One turn moves every row onto another: examples first, then more rows asked
Z_445: [-3.42 -0.07  0.04 -0.68 -1.59 -1.56 -2.21 -1.02  0.23  1.86 -0.04  2.82
 -2.48  0.62  0.12]
Z_843: [-0.93  0.31 -0.13  0.35  3.97 -3.00  0.20 -1.50 -0.70  2.18  0.19  2.34
  0.71  0.08  0.16]
Z_934: [-0.96 -2.16  1.85 -0.26  2.08  0.25 -0.52 -0.80 -1.07  3.58  0.09  0.05
 -0.07 -1.96  1.92]
Z_202: [-0.52  0.35 -0.84  0.30 -0.92  0.19  1.65 -0.51 -2.18  0.98 -0.48  2.25
 -0.27 -1.32 -1.52]
Z_89: [-0.92 -1.94  0.64  0.97  2.26 -2.70  0.25 -0.64 -0.01  2.48 -1.08  2.86
 -0.34  0.74 -1.75]
Z_749: [-1.98  2.40  0.53  0.39 -0.30  0.94 -0.65  0.21 -1.15  3.21 -1.19  1.02
  2.61  0.43  0.74]
Z_626: [-2.18 -1.21  0.58 -0.86  2.22 -1.08  0.78  0.93  1.95  1.61  1.29  2.05
  1.59 -0.41  0.91]
Z_803: [-1.12 -0.09 -0.98 -2.86  0.80 -0.45 -0.48 -2.60 -1.67  0.02 -1.34  2.47
  0.71 -0.64  1.99]
Z_715: [-1.46 -4.37  0.26 -0.71 -0.22 -0.85 -0.72 -1.42 -0.70  2.11 -0.24  0.03
  0.65 -0.06  0.53]
Z_573: [-2.44 -1.68  0.37 -2.34  2.59 -1.15 -2.12 -1.82 -0.59  2.79  0.51 -0.10
  0.03 -0.04  2.17]
Z_176: [-2.84  0.65  0.97 -0.71 -0.11  1.04  0.49 -2.03 -0.51 -0.26 -0.42 -0.81
  0.75 -0.40  1.12]
Z_500: [-1.41  1.36  0.39 -0.44 -0.90  0.96 -0.46  0.18 -1.71  1.93 -1.78  1.91
  2.06  2.04  1.39]
Z_347: [-1.12 -0.69 -0.08 -0.47 -0.70 -2.60 -1.95 -2.02  1.03  1.45  0.39 -1.43
 -0.10  0.39  1.54]
Z_462: [-2.96 -1.86 -0.46  0.67  0.48 -2.70 -0.85  1.95  0.77  0.42 -0.80  1.77
  0.04  0.45  0.82]
Z_555: [ 0.77 -0.79  0.58  0.54 -0.98 -1.19  1.27 -1.48 -2.71  1.09 -2.17  0.74
  0.60  0.25  0.08]
Z_256: [ 1.70  0.25 -1.17 -0.22 -0.18 -3.00 -0.92 -0.51  0.38  1.95 -0.02  1.18
 -0.43 -1.16  2.04]
Z_846: [ 0.00  0.31 -2.10  0.17 -0.96 -0.84  0.14  0.27  0.05  0.67 -2.99  2.52
  1.16 -0.24  1.10]
Z_160: [ 0.18  0.17 -0.50  0.04  1.39 -3.62  0.44 -1.49  0.40  1.00 -0.65  2.18
 -0.41  2.12 -0.04]
Z_48: [-2.42 -0.66  1.21 -1.20  1.86 -0.56  0.08 -0.41 -3.25  3.66 -0.31  2.57
 -1.59  1.50  0.96]
Z_595: [-0.75  3.01  0.96  0.08  0.97 -1.21 -0.28 -1.40 -0.28  3.21  0.58 -0.48
 -0.86  0.00 -0.25]
Z_470: [-4.10 -0.75  1.18 -1.04 -1.30  0.10  0.69 -1.95 -1.02  1.10 -1.94  0.86
 -0.37  0.43  1.79]
Z_73: [-2.11  3.32  0.11 -0.43 -0.77 -1.75  0.15 -0.98 -0.75  2.53 -0.21  2.39
 -1.79 -1.01  0.19]
Z_69: [ 0.73 -3.23 -0.72 -0.46  0.09 -1.41 -0.84  0.77 -0.78  2.67 -0.33  2.90
 -1.33 -0.29  0.76]
Z_960: [-1.92 -0.49 -0.36  0.26  0.00  0.34  0.04 -1.55 -0.01  2.39  1.35  1.21
  1.17 -2.78 -1.40]
Z_246: [-2.42 -1.08  0.12  0.38  0.91  0.55 -1.12  1.50 -0.54  2.11 -0.52  4.69
 -0.53  0.61  1.02]
Z_903: [-2.56  1.31  1.33 -0.25 -0.66  1.06 -1.03  0.65 -1.04  3.55 -1.51  2.17
  1.37  1.51  0.69]
Z_326: [-0.05 -0.34 -0.05 -1.11  2.65 -1.31 -1.86  0.25  0.01  3.85  1.01  2.21
 -0.95 -1.73  1.36]
Z_694: [-5.16  0.18 -0.04 -0.52  0.18  0.80  0.09 -1.13 -0.66  2.11 -0.36 -0.43
 -0.43 -0.14  0.52]
Z_232: [-1.14  2.59  0.06 -0.15  1.22 -0.34 -0.12 -0.33  2.04  3.22  0.49  2.58
  1.18 -1.16  1.20]
Z_568: [-0.41 -2.37  0.18  0.16 -1.10 -0.46 -0.79  0.16 -0.08  2.12 -0.31 -0.72
 -2.21  0.88  0.80]
Z_17: [-0.62  0.46 -0.76 -1.44  0.55 -1.95 -0.45 -1.41 -0.84  2.58 -0.28 -0.74
 -0.95  0.10  4.03]
Z_357: [-1.72  0.83  1.13 -1.90  1.42  0.33  0.47 -0.82 -2.68  1.43 -0.91  4.12
 -1.19 -0.86  0.63]
Z_792: [-1.51 -0.04 -0.72 -2.03  1.61 -2.76  0.07  0.19  1.95  0.89 -2.33  1.06
  1.09 -0.34  1.43]

Z_73 turns into Z_202
Z_500 turns into Z_903
Z_246 turns into Z_232
Now these:
Z_573 turns into Z_347
Z_555 turns into Z_48
Z_69 turns into Z_326
Z_626 turns into Z_792
Z_445 turns into Z_960
Z_568 turns into Z_934
Z_89 turns into Z_843
Z_694 turns into Z_176

